The same turns and mirrors carry the whole set onto itself and the rows of a family onto each other. Which other rows belong to the same family as each row named below? List them in the order they appear above.
These 18 rows form 3 families of 6 rows each.
S: [1.164,-0.270,1.349,0.969,3.879,0.356,-1.474,1.553,-3.502,-0.365,-2.562]
Q: [0.070,-0.370,2.335,-1.092,4.558,-2.153,0.046,3.357,0.762,0.987,0.856]
N: [2.777,1.264,0.552,1.125,3.994,-0.328,-0.999,-1.485,-2.339,-1.073,-1.126]
B: [1.105,2.899,2.411,0.059,3.585,-0.277,-0.361,-2.359,-0.641,-1.554,-0.994]
L: [0.439,-0.844,1.366,0.854,2.710,-1.933,-0.346,3.045,-3.219,0.509,-1.922]
E: [3.164,-1.939,2.151,1.635,3.757,-1.352,-1.304,0.736,-1.841,-0.851,-0.480]
P: [0.517,1.185,-0.465,0.226,3.474,-3.324,0.403,2.391,-1.269,0.505,-0.001]
G: [1.923,-0.945,3.680,0.981,3.944,-0.162,-1.323,-0.948,-0.609,-2.211,-1.807]
W: [-1.422,0.756,3.514,-1.221,4.616,-0.982,-0.242,1.673,1.916,-0.395,-0.154]
Y: [1.012,1.255,3.036,0.041,4.441,1.933,-1.395,-0.334,-2.484,-0.421,-2.156]
X: [-0.859,1.882,4.797,-1.746,2.572,-1.573,0.576,1.166,-0.790,1.209,-0.177]
U: [2.247,0.614,-0.939,1.256,3.803,-1.911,-0.460,0.965,-2.554,-0.033,-0.672]
M: [-0.290,0.309,4.216,-0.424,4.217,-0.009,-0.882,-0.508,1.247,-2.136,-1.593]
V: [-0.758,3.146,2.872,-1.058,2.989,-1.928,0.274,-1.038,0.665,-0.980,-0.354]
A: [2.257,-1.701,1.700,0.580,4.121,-2.168,-0.449,2.820,-0.984,0.925,0.559]
T: [-0.717,0.334,3.160,-0.586,1.795,-3.056,0.271,3.032,-1.813,1.102,-0.502]
Z: [-0.928,2.326,1.154,-0.915,2.797,-3.425,0.913,1.309,0.276,0.071,-0.134]
F: [0.019,2.341,4.901,-1.624,3.779,0.892,-0.465,-0.565,-1.147,0.441,-1.086]

Same family as Y: S, L, X, T, F
Same family as P: N, B, U, V, Z

